rotation ticks, each row followed by its count of ticks:
The counts run from 0 to 803.
[ 84 115 110 126 174 123 127 129 102 125  72 131 151 168 117 121 148 130
 115 140  93 154 132 128 111 105 102 136 154 126 150 120 144 112 211 119
 133 180 174 145  91  94 134 137 132 155 135 128 161 129]
323
[117  88 144 117 116  80 113 103  96 157 157 158 106 122 142 104 148 105
 203 163 136 152 176 105 110  76 115 151 119 139 150 131 134  90 128 142
 105 158 143 158 147 136  87 115 167 145 140 147 150  99]
746
[104 155 121 126 138 100 107 142 149 101 147 118  80 169 130 123 154  87
 155  87 145  86 123 132 104 143 167 146 151 114 164 115  96 133 154 120
 136 133 140 139 177 106 102  93 155 182 113 111 118 107]
635
[ 95 154 127 130 154 114 181 147 128 115 111 135  79 125 133 167 158  92
 135 132 162 125  88 135  90 146 158 133 133  63 152 160 100 143 166 104
 147  89 100 112 173 101 145 101 124 150 131 134 134 115]
177
[ 95 162 101 124 170 171 128 137 135 117  50 106 147 139 125 152 115 131
  66 104 101 147 118 181 137 146 110 120 186 119 116 133 136 141 187 115
 129 119 133 108  95 121 151 156 121 113 122  97 127 140]
730
[117 141 144 150 132 148 123 139 143 122 174 155  80 142 146  94 170  91
 154  87 179  99 114 112 121 129 145 138 123 108 139 156 104  83 128 116
  98 138 137 146 146 179 134  81 169 160 114 126 107  87]
32
[101 122 153  95 130  52 149 145  97 145 149 144 120 126 128 133 143 116
 171 161 123 127  98 121  78 117 136 129 126  77 170 147 169 147 146 129
 136 151 118 132 130  76  88  79 105 149 124 141 145 130]
329
[111 102 160  72 132  62  87 123 115 137 161 105 117 143 111 131 147 125
 185 130 116 117 136 142 114 133 112 148 147 145 169  89 113 147 138 132
 101 148 134 163 123 101  95  93  99 174 111 107 147 137]
602
[ 75 171 122 192 119 178 135 120 126 163 122 146 147 139 148 115  83  98
 116  90 137 116 151 107 132 119 142  86 115 112 110 162 148 140 117 125
  81 124  97  99 175 156 117 112 168 104 142 118  98  91]
167
[142  64 144 142 109 131 108 153 100 129 143 150  98 117 138 112 153 138
 152 128 108 129 137 104 117  75  78 136  90 179 114 106 165 112  88 115
 121 180 143 109  96 146 100 139 177 122  96 177 155  98]
708
[ 69 130 115 136 171 161 129 124 140 116  98  98 139 188 111 105 156 107
  95 118 106 149 126 164 146 140 116 124 171 125 124 111 118 118 189 102
 112 158 155 150 104 129 155 143 150 165 141  93 140 141]
731
[150  46 142  92 112 121 135 142  97 133 159 140 105  96 133 129 188 141
 173 161 122 187 122 135 121 105  81 147 105 137 119 118 142 103  99 108
 117 144 142 142  90 135 137 147 127 136 128 155 170 132]
332
[104  89 198  95 118  98 113 103 123 168 168 152 156 122 130  87 154 146
 170 181 130 158 151 120 160 112 104 148 152 138  98 112 108 120 134 110
  73 131 104 165 101 168 120 115 126 153 151  99 132 125]
421
[ 55 154 135 127 153  84 142 135 106 127  83 159 103 130 131 167 125 109
 147 148 132 122 112 117  75 118 139 131 144  94 152 130 135 166 190 115
 133 139  92 104 160  68 103  98 111 147 131 131 152  99]
552
[103 139 153  96 137  43 127 105 137 121 127 125 107 136 128 126 117 133
 151 176  98 117 163 125 151 124 158 148 170 134 127  94  97 146 153 164
 154 107  84 142 169 102  93 116 118 161 140 125 129 138]
5
[ 65  80 134 123 145 144 137  95 129 150 103 140 160 162 118 102 156 123
 135 169 116 181 157 146 149 108  88 120 144 147 111 100 121 104 167  95
 101 150 139 161 101 127 140 159 148 157 153 122 164 123]
694
[121  61 142 121  91 148 146 144  78 157 150 114 171 118 132 118 140 164
 114 159  93 152 109 133 132 102  80  89 101 122 125 125 192 135  98 121
  99 153 125 133  97  93 134 151 112 105 149 147 132 147]
244
[114 119 183  98 105  58  89 130  95 152 162 184 120  94 144 118 124 126
 188 152 132 127 138  92 121  82 103 153 112 140 129 130 157 138 110 137
  90 141 104 121 120 152  94  89 132 100 111 129 144 101]
148
[161 124  87 125 125 181 128 159 111 133 145 107  52  84 144 175 149 113
 133  73 159 130 115 150  95 149 140 112 126  95 124 176 108  92 128 142
 138  98 135 148 174 161 159 125 138 118 119 144 116 129]
632
[127 150 138  89 122  63 100 101 120 141 100 142 142  88 138 153  56 132
 137 152  90 134 172 123 152 112 125 150 149 146 120 118 149 158 120 168
 123 116  89 103 135 132  74 125 110  96 130 113 127 125]
608
[ 98  83 145  82 125  73 106 139  96 165 162 122 114 128 119 140 152 115
 203 142 122 154 112 141  83 117  99 150 125 128 176 125 129 141 122 122
 103 166 139 159 135  84 108  99 105 161 120 120 157 129]
143
[101 115 152 103 138 152 151 131 138 119 120 103 126 111 125 167 163 151
 110 165 129 155 118 177 150 147 119 115 169 111  80 104  82 129 163 101
 130  69  75 133 128 153 184 158  95 119 152 109 133 156]
688
[118 183 147 148 107 105 147 133 165 116 140 116 145 141 131 115  84 115
  95 108 103  70 104 129 161 142 164 115 136 114 119 137 147 178  89 138
 121 100  82  74 151 107  90  99 128 112 110 104  83 127]
348
[127 143 131 129 113  81 172 112 103 171 123 148 169  98 144 146  71  95
 125 154 103 149 123 123 124 104 123 125 109 102 137 178 183 159  96 146
 133 126 111  84 127  87  93 121 106  88 147 121 127 125]
659
[106 122 120 154 106  79 171 111 141 143 148 115 169 171 129  80 105  93
 121 146  91 117 147 114 149 108 139 116 119 123 137 131 164 143 101 141
 135 157 119 117 160  64  77 130 126 168 137 134 115 135]
431
[142  98 180 110 114 102 129 138 118 130 152 153 156 115 128  71 155 165
 117 183  98 133 124 120 175  99  94 136 145 152  84 112 151 114 108 127
  92 136 120 127  52 169 122 125 128 128 118 131 133 130]
796
[108  77 139 134 139 128 165 125 115 126  94 149 154 136 125 106 158 138
  96 173  92 180 151 125 147  78  81 116 132 138  91 124 164 116 128 109
 142 150 138 109  71 115 124 170 154 122 143 160 168 121]
471
[ 88 146 142 151 128 166 127 151 113 150 154 157 101 127 134 140 135  93
 176  82 178 124  98 115  85 121 125 123 105 102 153 166 121 129 127  93
  63 131 127 125 153 140 130  82 145 122 116 104 129  76]
403
[143 128 106  74 157  57 179 102 136 137  98 136 100 104 130 169 140  84
 148 164 126 170 121 151  97 120 121 165 127  97 146 162 128 129 128 144
 169 102 131 119 130  80 124 124 107 127 126 128 161 133]
743
[118 119 143  82 148 127  73 173  86 111 111 112 101 126 125 141 146 162
 125  98 115 104  84 152 102 138 116 129 164 126 159 109 137 131 194 114
 108 171 153 147  93 136 141 101 100 135  89 115 135 137]
411
[ 72 151 133 131 148 120 181 140 130 122 126 135  93 145 124 153 161  99
 144 138 155 120 103 131  85 144 174 125 131  74 149 155 104 125 177 109
 134  99 101 119 184 101 151 101 118 166 149 124 121 122]
362
[125 122 121 169 113 101 148 167 112 104 143 135 111 159 134  78 136 111
 121 109 108  70 101  91 110 101 140 106 106 112 163 140 170 119 128 142
 144 189 151  98 123  97  94  96 158 156 116 161 119 106]
667
[114 124 160  80 155 137 140 135 135 100 100 132 121 114 113 153 167 164
 112 158 120 140 108 160 162 131 109 146 179 128  81  93 104 134 168 100
 125  90 100 121  76 161 166 142 113 121 124  98 154 140]
44
